Each path is a new rotation, seen through one point. The rows after it are directions, each followed by how far the rotation turns it, in degrees a step (0 if it stays put).
Each turn is a multiple of 5 degrees from 10 to 175, or 0.
Each row of a path follows its step; steps can be skipped.

step 0: [ -2 -10  17  -4   1  -9  -2  10 -15  -8 -19   1  -9  17   6   8  10 -11
  10 -11  -8  14   1   2  -3 -12   1  10  10  -8   0   8   2  -5 -29  -4
 -12   1 -18  -2  10  -2   7   2  21  -6   4   0 -18  12   8   4   0]
step 1: [  0 -11 -12   3   6  -6   6   6 -23  11  -8  29   8  -6  -5   9 -12 -13
  -9  -6  10 -11  -5 -16  -6 -14 -16  15   9 -10   0   9  -9  -7   0  -1
  -4 -22  14   0   2  -9  -8   0   0   0  -5  -2  14  -8   6   6  11]
step 2: [ 14  -2   7 -19  -7   4  -6   0  -8  -5  -3 -10  -3 -14   6  -1  20 -13
   4  10  -1   1 -11 -13  -9   3  19   0  -5  -2  15   8  -5   2   5  -6
 -22  -6  -6  -6  24 -18   8  -8  -8  15  -4   3   3  -9   4 -17  16]
step 3: [  0  -2  -1  22   1 -14  -7   3  12  -1  14   3   4  -5  -7 -17  22 -16
 -23   8   8   6   2  -5 -13  -7  -2   3  20  -9  10  -1  -3  -2  -3 -18
  -4   5   7 -11  -3   7  -5  18  21   8 -10   4 -11 -10  -3   1   4]
step 4: [ -5   9  17 -21  11   6 -10  -7  12  14   0   1 -19 -12  -7  -6  11  -4
 -11  -6   9   8   1  -5   9  -4  -8  -6   5   3  -5   3   7   6  21  -8
   3 -17  -4  -5   9   1 -20   0  -8  -2 -18 -11  14  18  -3  10  10]
step 5: [ -5  12   5   1 -15   2   7  -4  22 -19   8   4  -4   2  27  -4   3 -17
  -6  15  -8   9  -1  -4  -4   2   9 -21   7  -8  -9  -5  -1 -11   6  23
  -4   6   4   2  -5 -12  -4   5  16 -11  -1   3  16   6  15  -3   4]
step 6: [ -6   5   8 -18  -2 -13   1  -7  -3  -9   7  -4  -2  -1  -7  12   0  -7
 -17   0  -3  -5   7  18 -16   2 -20   0   1  -8   0  -5  -3   9   1  21
  19 -12   0 -12  14  16  -5   2   8  -1   1 -10 -27   6  12  -3 -10]
step 7: [ -9   3  11   0   6  12   1  -3 -25 -35  15   9   1   1   6 -16 -12  -8
   9  -7   4  -9   4   4   3   4   1  10  15   6   2   6   8  -3   7   7
  12  -4  -6   1   6   2  -2 -14  -5 -16  11  -5  11  -3   1  18  18]
step 8: [ 20  -1   9  -1 -15 -10 -18 -12  -2 -19   2  14   7  -8   8  21   6  19
  -5  10  -6 -13  -8  -4  -8  -6  -3   1  -7  -4  -6 -10 -11  -5   4   6
   8   9   1  -8   4   3  13 -17  -4   5  -9  -1  11 -24  -2  11  -8]
step 9: [-17  16  -2   2   9  -3  -8   1   2   5   5  -9   4 -10  -2  -3  18   5
   4   4  14 -26   9  22  -3  -5  26   8  -2  -2   1  -5 -24   3 -10 -10
   5   7  -5  13  13  12   6  -7   5   1   8  -1 -10   1  -5  13  14]
step 10: [  1 -11  -8   2  -7 -11   1 -14  -2  -3   2   5  -2 -11  -6  10  -2   9
   7   8   5   6  -5  -1  15  16  -3  -3  10  -5  -8   9  -4 -11  -8 -24
  -6  22  -4  -9  -7  21   1   4 -11 -11 -12  -7  11  19  13  26   9]
step 11: [-19 -14   2   4  -9  -9   0  10  10   5  -9  -4 -18  -5   5   2   7  12
 -19  -2  -1  -7 -20   1  16   2   7  -1 -15   3 -15  -8 -13  12 -14  13
 -20  -9  12   2   9 -12   1  -9   1  -6  11  -4  10   3   9  16  -7]
[-4 -4  1  3  1  1 -1 -4  0  2  0  1 -1  1 -5  4 -4 -2  3 -5  2  0 -2 -1
  4 -3  1 -2  1 -3  2  0  8 -3  7  0 -3 -2  1 -3 -2  0 -1 -2 -1 -3  1 -1
  0 -3  1  8  2]  115
[-4  4 -2  2 -3  0  2  3 -6 -4 -1 -1 -5  3  4 -3  1  4  2 -2  1  2  2  1
 -1 -5  5 -3  5  2  5  3  1 -5  0  1 -2  8 -2  0  0 -2 -5  2  0  1  0  0
  1  0  0  0  2]  155
[ 2 -7  1  3 -3  2  2  1 -4  8  2 -1 -2 -2  1  3  1 -1 -4 -4 -2  0 -3 -2
 -3 -1  1  3  1 -2  1  0 -6  0 -3 -4 -4  2 -1  1  1 -2  5  4 -3  0  4 -1
  3  4 -1  1  2]  35
